In the data rows, the value 128 means zero.
Some points, each followed by its number:
[ 86  77 169 190 176  35  40 121] 0
[184 124  81  93 132 175  88 123] 1
[138 141  87 112 139 116 154  96] 2
[104 116 130 145  75 170 184 144] 3
[128  15 211 190 255 102   0 128] 4
[180  97 100 127 173 142 111 121] 5
[116 102 158 112 146 119 132 133] 6
[164 163  16  80  92 181 213  47] 7
[127 116 138 124 154 151  88 147] 8
[146 192 116  30 124 135  77 120] 9
[144 142 156  78 131 127 111 148] 10
[198 135 109  80 117 152  76 173] 11
[126 126  84 160 144 102 168  93] 12
[126  95 124 145 151  97 130 100] 13
[107 146 122 104  72 119 114  98] 14
[ 79  92 170  82 114 111 135  96] 15
[144 118 138 107 109 143 118 132] 16
[102 158 175 163  88 134 104 193] 17
[104 145 142 138 159 111 112 149] 18
[127 148 114 109 172 107  66 140] 19
[183 186 119  51  57 185 155 109] 20
[122 116 145 159 133 140 153 126] 21
[ 85  92 169 143 146 103  37 180] 22
[101 123 199 174 124 133  22 197] 23
[138 126 128  96 154 118 101 107] 24
[131  66 113 137 131 109 178  75] 25
[117 151 115 156 105 111 169 127] 26
[106 100 141 124 119 106  82 135] 27
[221   0  67 203 189  89 221   3] 28
[128  97 147 163 140 101 120 107] 29
[133 102  93 119 186 100  96  79] 30
[163  64  76 131 158 117 150  56] 31
[136 140 133 120 138 135 134 110] 32
[124 134 164 110 105 130  95 168] 33
[104 161 144  97 123 151 114 159] 34
[123 146 133 121 125 122 113 130] 35
[113  95 168 137 130 113 107  93] 36
[122 128 120 138  72 185 253 132] 37
[107 150 154 152 121 145 124 152] 38
[121 142 133 163 171  94 126 125] 39
[127 116 147 122 143 140 108 152] 40
New points follow, each followed by the numbers of its two nearest points above by angle, nearest first.
[137 177 135  96 163 127 114 139] 9 10
[104 133 132 113  83 145 124 121] 14 3
[156 131 120 129 123 143 124 131] 1 11
[ 80 102 168 169 120  96 100 138] 0 22
[154 179 137 116  94 132 153 132] 20 26
[123 130 148 124 137 135 118 145] 40 33
[147 121 101  95 102 147 150  95] 7 20
[120  85 118 144 158 116  80 117] 4 0
[111 136 129 139 108 159 190 112] 37 3
[108 161 136 108  92 126 107 108] 14 35
[114 156 154  84  89 165 124 156] 34 33
[135 110 143 124 118 123 143 135] 6 3
[153 153 119 106 134 152 140 132] 20 1
[175 110 103 162 123 119 142  83] 28 31
[139 134 141  95  95 141 141 110] 20 16
[138 155 106 113 117 156 153 106] 7 20
[146 120 111 117 125 139 145 118] 7 2
[135 124 123 116 156 109 111  92] 30 24
[147 109 123 161 140 125 164 117] 28 21
[ 94 163 168  89  87 174 115 157] 34 33
[126 133 139 151 131 100 113 114] 0 29
[129 136 102 112 102 131 145 113] 7 20
[164 146 137  93  76 166 154 129] 20 16
[114 158 119 160 138  71 115 116] 39 0
[129 147 114 131 131 103  97 135] 19 35
[175 137  86 114 129 174 186  94] 7 2
[130  75 105 135 124 109 169  99] 25 28
[ 72 156 155  97  85 127 136 163] 34 17
[145 166 122 145 120 131 141 137] 26 20
[ 98 158  95 156 142 146  73 133] 19 8
[169 167 123 114 114 160 143 133] 20 7
[101 145 188 132 120 130 114 172] 17 38
[131  31 149  21 147 164 126 129] 6 16
[173 163 126  63  94 187 149 144] 20 16
[117 157  97 190 100  99 203 101] 26 12
[120 175 164 105 168 150  49 179] 8 40
[123 155 104 174  72  98 228 150] 26 37
[136 154 128 133 147 141 136 130] 32 39
[135 127 124 119  93 172 182 139] 37 3
[127 103 144 147 132 113 129 140] 29 0
[153  76 102  88 139 117 124 105] 31 5
[192 103  96 119 128 186 190  89] 7 28
[105 191 159 103  86 191 144 181] 34 38
[167  84  27 160 164  13 234   3] 12 28
[158 176  93 100  92 173 125 150] 20 11
[112 112 124 226 150  97 205 139] 21 26
[103 137 143 136 144 113  61 122] 22 0
[ 95 255 124 152 131 120  59 180] 35 18
[132 145 145 138 115 136 130 159] 17 38
[130 164 121 112 101 148 144 138] 20 34
[133 202  65 196  55 133 174 203] 26 3
[129 113 132 128 125 122 112 131] 27 22
[146 153 128 115 122 132 143 121] 20 32
[103 158 117 125 125 157 140 131] 34 38
[130 168  89 132 115 168 136 142] 7 20
[111 131 152 135 136 137  93 122] 23 22
[ 98 136 167 148 106  94 140 157] 17 38
[135 106 132 148 156  83  74 131] 0 4
[140 129 100 160 154  98 160 108] 12 28
[126  87 111 123 123 117 159 142] 25 28
